In the rows, zero is written as 128.
Rotation paths and how fast each direction turns (deg/step)
Each turn is a multiple of 5 degrees from 10 to 175, or 0.
Each row of a path follows its step; steps can be skipped.
Rotation 1:
step 0: [124 123 128 142 124 128 109 114 126 130 121 123 123 126 127 128 136 128
 125 131 122 121 135 116 124 118 142 123 134 146 120 118 134 120 127 113
 113 126 137]
step 1: [124 115 132 132 127 125 116 120 118 133 137 129 146 127 119 120 125 127
 122 138 131 132 130 126 139 128 128 124 119 141 149 121 121 128 120 111
 125 130 118]
step 3: [130 123 130 131 129 127 124 111 122 139 111 129 110 126 132 136 144 133
 143 132 125 131 146 131 128 121 130 116 128 117 120 134 118 127 124 133
 130 139 122]
step 4: [114 132 121 125 122 126 124 114 121 135 128 128 125 118 107 125 123 127
 130 128 130 124 140 122 141 109 138 123 141 136 132 138 125 124 138 135
 131 124 119]
step 5: [125 121 134 140 118 135 112 119 116 132 128 130 130 124 127 139 115 127
 108 129 132 116 122 131 132 133 126 129 139 149 127 125 134 125 133 136
 115 129 126]
step 6: [122 112 136 132 134 114 122 118 117 130 112 123 130 148 133 134 140 127
 114 129 132 126 127 132 133 131 121 121 128 134 132 119 124 138 120 114
 120 134 125]
step 9: [128 117 124 139 131 127 122 111 121 129 125 128 135 118 123 127 120 130
 136 122 138 121 146 144 136 118 137 125 126 132 126 113 119 137 136 126
 117 126 116]
step 10: [130 122 130 134 118 124 116 124 103 140 123 143 131 120 122 135 127 123
 121 128 124 139 135 122 129 133 118 128 147 128 132 129 122 139 137 125
 125 134 116]
step 15: [134 117 142 124 121 124 121 125 111 136 118 131 132 124 126 135 134 146
 132 123 126 120 143 140 126 141 129 132 130 113 129 130 119 133 121 130
 124 143 123]
[132 132 127 129 124 128 129 124 132 127 131 130 125 131 124 128 127 130
 127 133 133 126 132 127 130 125 131 126 127 125 126 129 129 126 129 127
 127 125 133] => 85
[131 131 128 127 130 129 130 126 126 132 125 125 125 128 127 132 126 130
 123 129 126 131 127 127 130 132 131 131 126 127 129 122 125 130 129 127
 135 130 130] => 85
[125 132 128 125 132 131 124 130 129 130 124 122 128 124 130 125 126 131
 130 129 128 130 129 126 130 127 133 125 128 129 125 131 129 128 128 131
 127 126 131] => 85
[127 134 131 128 129 126 128 131 126 127 131 127 135 126 129 133 127 128
 127 129 130 125 132 125 124 131 128 126 133 127 131 131 127 126 132 127
 131 125 126] => 130
[125 131 122 129 127 127 132 130 125 135 127 134 131 125 125 126 130 125
 128 128 129 133 126 125 129 128 130 127 127 130 130 131 130 126 126 124
 129 128 130] => 115
[123 127 129 130 124 130 128 127 128 126 124 130 127 134 131 129 127 131
 124 125 127 130 125 127 128 126 129 131 131 132 128 133 126 129 133 126
 128 125 131] => 60
Rotation 2:
step 3: [120 129 135 126 132 136 129 117 124 126 131 124 119 139 133 114 132 129
 121 132 143 144 138 121 131 138 141 114 131 125 138 123 123 147 125 133
 125 127 121]
step 4: [137 134 119 123 116 122 113 119 116 120 130 125 120 127 134 124 135 133
 132 112 128 125 127 133 139 145 130 123 116 126 117 133 136 124 120 121
 122 124 140]
step 6: [127 129 130 121 136 130 117 134 126 134 138 121 131 141 129 121 128 131
 126 133 132 140 147 118 129 139 129 120 143 119 134 115 133 138 118 137
 114 126 124]
step 7: [142 127 129 118 124 129 120 123 115 132 128 122 121 130 147 131 131 134
 136 122 130 123 135 131 138 138 125 135 118 139 121 129 128 131 109 115
 137 135 139]
step 8: [117 140 132 137 137 139 122 130 123 131 132 139 119 138 130 118 145 133
 122 125 129 141 116 133 138 124 127 130 129 123 124 129 114 134 135 117
 137 136 119]
step 11: [125 138 120 134 133 141 115 126 131 142 140 125 112 132 126 114 141 129
 121 130 123 139 127 129 136 127 125 117 127 128 136 132 115 130 125 120
 119 127 116]
step 12: [136 134 125 126 125 132 116 134 125 124 135 126 138 143 136 138 133 130
 131 113 112 130 130 111 131 140 139 133 135 120 121 135 140 135 118 124
 128 119 133]
step 13: [111 121 138 131 140 126 124 120 117 124 117 132 133 133 138 126 133 123
 131 138 125 142 135 133 139 128 115 136 126 125 122 128 124 134 110 128
 142 134 135]
step 15: [137 133 140 130 120 140 127 132 136 134 136 121 124 145 136 133 128 133
 128 120 120 125 123 120 130 135 136 146 134 128 120 142 136 127 121 117
 129 134 143]
[124 127 128 129 130 130 127 132 127 129 125 124 123 128 124 129 130 128
 123 126 130 128 127 126 127 124 127 127 124 125 127 125 125 133 126 133
 125 127 127] => 135
[133 128 127 128 127 135 129 128 128 130 128 129 130 125 131 132 128 126
 128 126 128 129 129 123 127 130 130 125 127 131 130 126 123 133 125 124
 132 127 124] => 80
[128 135 127 130 130 129 125 132 132 129 126 131 126 127 130 126 126 126
 125 127 125 124 128 126 132 130 127 130 125 130 125 127 125 125 134 126
 126 127 128] => 110
[131 128 134 129 131 125 129 126 128 130 124 131 133 126 129 131 129 127
 126 131 126 131 132 127 126 128 124 127 128 125 125 122 128 125 128 129
 124 128 127] => 95
[132 128 125 123 125 129 124 127 130 128 129 125 133 129 124 126 128 131
 127 129 126 131 127 125 133 129 128 125 127 126 130 125 126 127 133 134
 129 131 128] => 135
